Each row has a name. After each piece below comes the name of the row it's from, unless a question asks for something else. Each question is about the rows just above it. Places in a row count from 1.

zem: [-.02 -.36 .08 .05 -.28 -.27]
dezi: [-.85 -.84 .06 .44 -.17 .30]
kag: [-.02 .08 .05 -.36 -.46 .26]
Where do [-.02 .08 .05 -.36] appear?	kag
zem without one entry, shuffled: [-.36 .05 -.02 -.27 .08]. Gone:	[-.28]
Places of [-.85] in row dezi:	1
Shift each entry of [-.02] by +1 times .01:	[-.01]
Move every entry of [-.02] by -1 step of .01.	[-.03]

darid: [.79 .32 .17 .08 .80 -.13]
Ludis: [-.18 .16 .16 -.42 -.22 .80]
Taso: [.18 .18 .17 .04 .17 .60]
Shuffled Ludis with one entry gone: [-.42 .16 .16 .80 -.18], missing	[-.22]
The one value in Taso and darid:	[.17]
Shared by darid and Ludis:	[.80]
Which value is in both darid and Taso?	[.17]
Shuffled Taso with one entry gone: [.17 .18 .18 .17 .60], missing	[.04]
Which value is in both Ludis and darid?	[.80]

zem: [.14 -.35 .20 .22 -.76 -.02 -.25 -.08]
vili: [-.39 -.17 -.41 -.23 -.18 -.18 .10 -.25]
Taso: [-.71 -.41 .32 -.39 .02 -.30 .03 -.63]
darid: [.06 .67 .22 .56 .52 .37 .01 .09]
Kupa: [.61 -.13 -.22 .05 -.76 -.42 .06 -.25]
Vimuf: [.52 -.20 .03 .27 -.81 -.18 -.14 -.04]
dezi: [.33 .04 .53 .49 -.62 .18 .02 -.13]
kag: [.05 .05 -.02 -.11 -.12 .05 -.12 -.12]
leva: [.15 .55 .18 .45 .41 .30 -.04 .07]
nesot: [-.10 -.52 -.75 -.48 .35 .35 -.10 .24]
Ludis: [.10 -.47 .04 .13 -.77 -.03 -.20 -.04]
Places of [-.41] in row vili:	3
At which places does kag hold [-.12]?	5 7 8
Shuffled darid with one entry gone: [.56 .67 .09 .22 .06 .37 .52], missing	[.01]

Taso: [-.91 -.04 -.25 -.53]
dezi: [.02 -.04 -.16 -.57]
vili: [-.93 .01 -.22 -.58]
Vimuf: [-.92 -.13 -.24 -.41]
darid: [-.95 -.81 -.16 .01]
Ludis: [-.96 -.15 -.38 .02]
kag: [-.81 -.13 -.44 .01]
lak: [-.81 -.12 -.43 -.50]
zem: [-.95 .02 -.19 -.57]
Places of [.02] in row Ludis:	4
Which value is in both vili and darid?	[.01]
Which value is in both lak and darid?	[-.81]
Which value is in both vili and kag?	[.01]
darid without one entry, shuffled: [-.16 -.95 -.81]. Gone:	[.01]
Move every entry of [-.15] by +1 step of .01.	[-.14]

Vimuf: [.62 -.35 .17 .43 -.67 -.22 .32 .32 .47 -.20 .11 .52 .35 -.37 .22 .35 .02 -.56 -.35 -.27 -.36 .19]
Kupa: [.07 .42 -.52 -.30 -.30 .11 .31 -.53 .20 .69 -.13 .01 .40 .45 .21 -.34 .07 .15 .02 .59 .29 -.12]
Taso: [-.01 -.15 .19 .09 .12 -.22 -.41 .35 .19 -.43 .20 .10 -.25 -.32 -.10 .26 -.15 -.22 .06 -.58 -.09 -.12]
zem: [-.39 -.31 .09 -.03 .12 .42 -.39 -.37 -.34 .17 -.59 -.08 -.21 -.48 -.69 -.59 .35 .34 -.44 .13 .14 -.15]
nesot: [-.02 -.11 .08 -.01 .07 -.26 -.20 .22 .09 -.40 .17 -.03 -.19 -.10 .01 .19 -.22 -.22 .14 -.41 -.13 -.10]
kag: [.07 .42 -.52 -.30 -.30 .11 .31 -.53 -.29 .69 -.13 .01 .40 .45 .21 -.34 .07 .64 .02 .59 .29 -.12]
darid: [-.52 -.32 .13 -.04 .29 .54 -.45 -.35 -.39 .22 -.62 -.14 -.25 -.47 -.80 -.65 .49 .47 -.44 .17 .27 -.23]
Move every entry of [.09 -.40 .17] by +1 step of .01.	[.10 -.39 .18]
Shuffled Kupa with one entry gone: [.40 .07 .11 -.13 -.30 .31 .69 .20 .15 .02 -.34 .42 .29 .59 -.30 .45 -.52 -.12 .07 -.53 .01], missing	[.21]
Shuffled nesot with one entry gone: [.17 .01 -.11 .08 .19 .22 -.41 -.02 -.40 -.22 .07 .09 -.01 -.10 -.20 .14 -.13 -.26 -.19 -.10 -.22], missing	[-.03]

kag: [.41 -.07 .41 .02 .12 .07 .50 .51 -.01 .00 -.01 -.09 .26 .37 .41 .08 .02 .07 -.07 .28 .48 .41 .01 .11 -.06 -.09 -.02 .33 .43 .29 -.04 .42 .39 -.04 .37 .33 .00 .41 -.02 -.06 .51 .41]
lak: [-.06 .10 -.12 .28 .15 -.01 -.21 -.25 -.10 .30 .41 .46 .23 .40 .32 .23 .28 .30 .56 .14 -.13 -.01 .31 .21 .51 -.06 -.04 .04 -.11 .47 .53 -.08 .33 -.06 .06 .07 .44 .29 .11 .13 -.18 .03]
leva: [.04 .01 .37 -.11 -.04 .03 .03 .47 -.18 -.09 .01 .34 .46 .39 .05 -.13 .00 .00 .44 .00 -.12 .42 -.17 .40 .11 .02 -.04 -.09 -.18 .33 .44 .33 .23 -.13 .40 .07 .02 .36 -.01 -.04 .31 .10]
dezi: [.03 .20 .16 .04 .72 .41 .32 .79 .43 .11 .35 .21 -.26 .40 .51 .51 .50 .48 .13 -.10 .14 .04 -.04 .53 .24 .24 .02 -.11 .04 .26 .22 .14 .01 .36 -.06 -.06 .37 .43 -.09 .25 .21 .00]
vili: [.35 .10 .33 .24 -.11 .47 -.10 -.04 -.25 .22 .02 .42 .59 .03 .37 -.17 -.06 .33 .57 .12 .16 .43 .21 -.11 .15 .09 .31 -.05 -.21 .03 .15 .31 .22 .23 .06 .15 .04 -.02 .41 .03 -.13 .47]
darid: [.10 .28 .05 .10 .16 .35 .11 .08 .61 .49 .01 .30 .16 -.01 -.02 .19 .00 .44 .19 -.11 .19 .38 .52 .13 .23 -.07 .48 .02 .19 -.03 -.13 .09 .52 .52 -.01 -.14 -.03 .01 .32 .30 .16 -.14]
Taso: [-.07 .03 .02 .28 -.03 .05 .40 .10 -.29 .23 .01 -.02 .46 .00 .08 .25 .42 .00 .50 .43 .23 .44 .19 .43 .48 .03 -.04 -.11 -.20 .35 .47 .37 .22 -.17 .40 .52 .04 .39 .04 -.02 -.05 .09]
zem: [-.04 .33 .44 -.16 .11 .51 .56 .69 .05 -.17 .00 -.09 .42 -.01 .19 -.12 .55 .44 .07 .04 .22 .50 -.26 .09 .09 -.13 .32 .23 .10 -.11 .41 .42 -.22 .13 .40 .48 .39 .04 .38 .24 -.01 .51]
Where do [-.06 .10 -.12 .28 .15 -.01 -.21 -.25 -.10 .30 .41 .46 .23 .40 .32 .23 .28 .30 .56 .14 -.13 -.01 .31 .21 .51 -.06 -.04 .04 -.11 .47 .53 -.08 .33 -.06 .06 .07 .44 .29 .11 .13 -.18 .03] appear?	lak
Places of [.03] in row lak:	42

darid: [-.07 .49 .04 .19 .04 .02 .05 -.14 .15 .03 .12 .04 -.02 .02 .06 .05 .05 .08 .04 .03]
kag: [.02 -.30 .03 -.14 .01 .00 -.03 -.13 -.16 .02 .01 .01 .02 -.04 .01 .06 -.02 .02 .02 .01]
Vimuf: [-.03 .15 -.01 .36 -.05 -.06 -.06 .13 .12 -.01 .03 -.02 .18 .04 -.02 .06 -.01 -.03 .03 -.02]
dezi: [-.54 .10 -.02 .26 .02 .05 .01 .07 .13 -.02 .07 .00 .32 .00 .03 -.22 .00 .00 -.02 .00]
lak: [-.02 .00 .04 -.06 .02 .04 -.03 .00 .11 .02 -.09 .01 .03 .03 .05 -.06 .02 .04 .05 .02]
nesot: [.15 -.11 .03 -.66 .04 .05 .04 .03 .04 .01 .03 .01 -.61 .04 -.02 .01 -.04 .05 .01 .03]
leva: [-.25 -.28 .02 -.27 .00 -.03 -.03 .26 .12 .01 .18 .00 -.03 .04 .03 -.23 -.14 .05 -.05 .01]
Taso: [-.01 -.08 .06 -.11 .09 .04 .02 -.04 .11 .05 .17 .02 .08 -.08 .10 .28 -.05 .07 .01 .05]
Ludis: [.14 -.44 -.10 -.06 -.08 -.01 .05 .38 .05 -.10 -.23 -.06 .14 -.06 .14 -.03 -.05 -.13 .07 -.09]
Kupa: [.07 -.05 -.05 -.47 -.04 -.05 -.01 -.10 .21 -.01 .07 .00 .28 -.05 -.07 -.35 .06 -.06 -.09 -.03]
zem: [.30 -.07 -.01 .04 -.01 -.06 .00 .00 -.14 .03 -.08 .01 -.06 .00 -.01 .19 -.02 .00 .02 .01]
[-.03 .15 -.01 .36 -.05 -.06 -.06 .13 .12 -.01 .03 -.02 .18 .04 -.02 .06 -.01 -.03 .03 -.02]	Vimuf
Places of [.14] in row Ludis:	1 13 15

Vimuf: [-.03 -.01 .07 .28 .55]
darid: [.00 .51 .52 .53 .55]
dezi: [.00 .00 .61 .30 .30]
Every place of [.00] in dezi:	1 2
The row with [.00 .51 .52 .53] is	darid
Shared by darid and dezi:	[.00]
Shuffled darid with one entry gone: [.52 .53 .51 .55], missing	[.00]
Shuffled Vimuf with one entry gone: [.55 -.01 .07 .28], missing	[-.03]
Which entry of darid is missing from [.51 .53 .55 .00]?	[.52]
Shuffled darid with one entry gone: [.53 .55 .00 .51], missing	[.52]

Kupa: [-.39 -.64 -.82 .06 .06 -.66 .06]
Ludis: [-.05 -.09 .13 -.67 -.66 -.37 -.40]
lak: [-.05 -.09 .13 -.05 -.46 .05 -.12]
Which entry of Ludis is missing from [-.67 -.09 -.40 .13 -.37 -.05]?	[-.66]
The one value in Ludis and Kupa:	[-.66]
[.06 -.66]	Kupa
At which places does Kupa hold [.06]?	4 5 7
Shift each entry of [.06] by +1 times .01:	[.07]
[-.05 -.09 .13 -.05 -.46 .05]	lak

